In the data rows, 128 means zero.
Here are some numbered points:
[142 115 116 110 249 191  83 126  94 116  92 122 117 112 124 150 126 120
 120 118 131 125 126 130] 0
[106 111 116  84 138 255 125  73 110 153 118 101 117 131 138 130 131 110
 128 132 129 138 125 127] 1
[200  34  67 145  85  93 158  94  53 101 178 124 118 116 145 122 124 122
 128 122 122 128 128 128] 2
[106  60 101 107 137  39  63  90  91  84 143 234 111 116 139 173 163 145
 158 143 126 132 126 126] 3
[141 110 105 142 178 109 121 118 163 190 142 171 116 126 137 134 109 128
 139 136 124 133 128 134] 4
[133 188 167 101 120 105 218  89 122 160 114 120 136 111 123 146 121 119
 129 122 132 125 130 127] 5
[221 195  94 137  69  99 141 149  55 206 132 145 144  97 121  93 161 121
 112 133 126 134 129 126] 6
[102  84 154 132  51 111 147 138 174 144  81 104 130 131 153 116 110 116
 120 130 130 135 127 124] 7
[124 234 187 167 170  87  99 103 156  86 126 114 104 106 132 100 121 135
 133 139 125 128 128 129] 8
[112 154   0  76 202  63 174  54 133 132 131 111 111 124 122 118 113 135
 119 118 129 136 128 129] 9
[145  75 255  59  50 160 126 127 160 110 140 100 105 115 130 148 114 126
 118 129 128 129 136 126] 10
[113 190   7  65 134 193  91  85  88 172 115 123 135 131 116 125 117 135
 135 129 119 126 128 128] 11
[107  88 111  56 116 116 233 255 177  83  97  78 107 171 116 102 125 101
 156 125 121 121 132 126] 12
[104 127 157 143 142 166 123 106 173 115 153 135 159 132 128 148 136 115
 136 128 131 128 130 128] 13
[194 197  47 119  70  40 177  93  87 133 193 117 127 100  93 142 138 137
 110 126 126 125 124 127] 14
[108 102 177 136  81 123 123 131 142 139  95 105 131 142 150 119 121 114
 122 137 128 132 127 125] 15
[102 131 142  94 255 117 255  90  21 164 126  96 162 153 114 134 119 127
 131 133 126 124 126 129] 16
[106 223  79  74  76 184  91  77 106 113 151 121 161 152 151 158 133 118
 152 132 132 123 129 127] 17
[119  77 174 143  85 123  90 109 194 132 126 157 126 117 101 129 128 130
 132 127 128 129 125 127] 18
[140 140 229 141 163 159  70 103  81 118 141 116 129 162 136 126 140 115
 125 155 125 125 126 128] 19
[130 112 119 210  77 161 108 184 128 182 101  88 106 101 120 138 134 104
 118 109 122 125 126 129] 20
[117 177 176  97 160  83 166  94 154 128 102 102 107 127 122 155 148 115
 138 127 124 121 126 128] 21
[141  97  92  93 133 123 154 159  85  90 131  93 116 106 142 112 114 147
 123 118 127 136 128 129] 22
[115 124  70 166 164 136 110 155 207 101 152 104 143 132 124 156 140 120
 113 121 124 132 128 125] 23
[135  54  73 255 109 223 208  85  79 154  91 195 139 145 192 144 117 129
 125 140 122 124 125 125] 24
[109 139 188 246 133  71  70 177 164 150  84  89  98  98 143  97 133 160
 126 122 122 128 126 130] 25
[132 101 152 146  97 105 144 132 131 166 113 102 163 149 121 128 133 144
 125 132 124 128 126 128] 26
[116 129 139 186 151 110  82 113 124 180 170 132 116 129 103 142 135 134
 124 122 122 127 132 130] 27
[120 146  84 152 141 132 104 146 190 120 167 103 135 134 120 148 139 126
 113 122 124 128 128 126] 28
[115 187 161 112 184  93 114 143 139  87 133 133 100 128 142 142 122 109
 126 130 131 136 129 129] 29
[174 149  50  76  43 183 208 206 122 110 124  91 117 103 162 177 151 115
 112 133 128 128 127 131] 30
[ 92 132 172 168 117 114  90 200  85 182 107 108 103 141 124 103 144 139
 114 129 125 126 126 128] 31
[101 114 159  94 203 101 255 117  40 157 140 114 159 142 120 132 120 126
 133 129 126 125 126 129] 32
[163 132 181 109 155 143 121 102 138 114 147 127 124 130 134 119 116 137
 122 146 132 125 126 126] 33
[164 194  98 134 185 104 136 109 196 130 120 135 149 104 117 167 142 147
 143 120 128 128 125 129] 34
[146  63 255 127 134  78 109 120 165 128  97 160 118 137 139 129 117 118
 131 131 130 130 126 126] 35
[162 138  46 255 103  47  44 230  65 168 137  79 124 161 113 150 122 117
 124 129 135 123 124 124] 36
[115  98 128  67 121 146 145 115 111 148 129 156 142 117 111 126 137 160
 122 143 129 125 126 126] 37
[105  61 159  72 161 255 131  52  90 170 129 108 115 120 152 120 133 106
 129 134 131 139 126 128] 38
[128 113 112  48  95  44  89 109 146 156 143 116 116 107 110 125 119 122
 137 136 132 123 127 129] 39
[120 124  81 180 163 117  94 176 224 103 177  98 143 142 117 161 145 124
 109 118 121 130 128 125] 40
[ 97 165 148 146  86 130 143 166 123  99 115 135 141 134 175 157 129 115
 130 127 132 134 129 130] 41
[119 126 142  84  98 162  90  72  93 191 144 115 135 108 124 125 112 117
 127 122 131 128 128 129] 42
[101  91 107  86 146 215 120  93  96 138 131  92 125 101 168 113 121 146
 137 124 128 130 129 129] 43
[142  99 161 169 171  88 113  74 141 151 196 134 123 118 105 151 128 124
 124 117 122 129 132 128] 44
[103 128 190 180 108 123 110 117 176 129 146 113 162 131 129 151 136 115
 128 126 133 128 130 128] 45
[148 143 153 112 116 152 108 145 205 137 114  80  99 121 130 135 131 124
 123 115 129 129 127 128] 46
[138 132  77  46  61  53  91 115 118 166 158 125 109 102 108 124 122 121
 141 137 132 121 127 129] 47
[127 115 118  80 189 159 109 172  90  97  99  97 115 108 134 125 115 146
 119 117 129 136 127 130] 48
[169 172  29 157  42 193  92 255  61  94 129  99 128 113  94 132 141 139
 136 128 125 121 127 133] 49
[ 97 144 158 137 191  54 229 108 135  91 109 119 125 133 137 194 121 147
 129 137 133 132 128 128] 50
New points follow, each followed by the numbers of its three nearest points above by angle, nearest first.
[101 113  91  71 130 129 147 120 100 137 124 161 150 112  96 122 137 165
 110 147 127 125 126 127] 37 11 9
[143 120  96 255  88  63  59 216  80 176 128  82 125 168 114 142 121 123
 119 134 133 124 125 125] 36 20 31
[108 115 146 178  87 112 160 161 138 168 108 102 170 164 121 128 135 161
 129 127 123 126 126 126] 26 7 15
[222 116 252 112 241 166  79  88 162  95 196  92 133 116 134 110 115 116
 129 129 129 125 125 124] 33 19 44
[122  77  89 152 102  81  81  80 204  97 100 104 116 130  97 107 146 115
 113 122 128 130 128 125] 18 23 40
[118 121 146 209 137  14 112 102 128 101 108 111 117 131 118 115 128 142
 117 138 124 129 129 133] 25 8 36
[109 255  40  66  62 176 107  62  97 118 144 117 162 158 165 173 142 120
 157 132 130 123 129 127] 17 11 14
[157  63 123  68 103 144 127 103  84 121  95 155 111 144 113  95 125 147
 152 113 128 115 128 129] 37 2 38
[108 162  47  92 114 167  89  96 121 162 116 138 134 128 112 127 118 132
 134 128 122 127 128 127] 11 17 42
[139 186 139  86 108 129 209 105 123 200 121 127 146 120 125 130 124 119
 128 118 132 125 131 128] 5 32 6
[129  90 118  60 149  64  98 153 167 115 109 128 117 132 110 121 121 122
 119 130 132 129 130 130] 39 47 12
[ 99 142 164 166 113 140 107 208  97 169 100  93 102 140 125 106 137 146
 114 129 126 130 127 129] 31 20 25
[104 107 166  98  99 160 105  69  99 182 140 114 139 118 138 138 116 114
 126 123 129 128 129 129] 42 38 1
[106 120 162 201 123 102  88 165 159 150 104 106 102 108 131 103 132 153
 125 124 124 126 126 129] 25 31 20
[138 246  56  83  83 175 106  96  89 117 141 116 150 147 160 160 134 118
 145 130 129 126 129 127] 17 11 30
[182 187 129 128 120  95 148 163 125 127 118 145 154 126 135 111 125 113
 135 124 119 128 128 127] 6 14 34
[120 146  57  80 152 120 155  64 124  96 112  89 115  95 123 175 110 125
 123 139 134 130 127 126] 9 11 14
[161  72 255 142 137  61  99 135 198 144 108 165 125 123 144 136 115 113
 135 130 130 130 126 125] 35 18 45
[115 142  12  66 159  98 183 136 130 138 153  84 117 135 153 108 138 161
 126 119 128 126 127 129] 9 22 11
[102  95  94  70 175 177 137  57 106 153 144  94 126  88 187 103 121 146
 136 124 127 130 129 131] 43 38 1
[210  94 218 100 201 158  83 102 154 111 169 104 131 125 136 118 118 124
 131 131 132 127 124 125] 33 19 35
[209 175 101 208  93 105 120 124  91 175 113 188 125 134 128 124 127 135
 118 136 123 126 131 125] 6 36 14
[142 106 163 156  74 117  74 124 187 127 115 160 135 124 113 130 127 127
 133 127 129 126 126 127] 18 45 35
[114 113 140 214 121  55 141  89 114 111 113 106 121 120 117 125 127 137
 121 136 127 131 129 131] 25 44 50
[106  83 134  56 138  94 185 243 175  95  99  88 119 158 121 102 125 109
 146 123 122 125 130 127] 12 22 7
[153 108 143 118 245 203  65 137  91 122  88 127 126 113 119 154 131 127
 125 119 132 127 127 131] 0 48 19
[101 102 119  58 144  17  84 174 131 107 105 136 115 140 109 116 118 115
 124 126 135 132 130 131] 39 47 3
[137 191 158  87 122 106 244  91 115 172 119 123 145 110 127 135 119 108
 127 122 133 125 130 127] 5 32 21
[100 112 105  68 143 186 119  71 110 146 135  98 140 100 173 103 119 138
 137 124 126 130 128 131] 43 1 38
[162 115 189  90 123 140 156 163 145 111 141 122 126 132 143 109 128 117
 128 123 132 128 127 127] 10 33 12
[119 135 127 131 255 165  96 180 125 113 193 138 112 126 156 133 123 129
 141 129 125 128 126 124] 0 48 29
[113  65  96 141 120  48  63  86 100  93 132 216 119 129 136 169 150 131
 146 138 126 131 127 126] 3 2 39
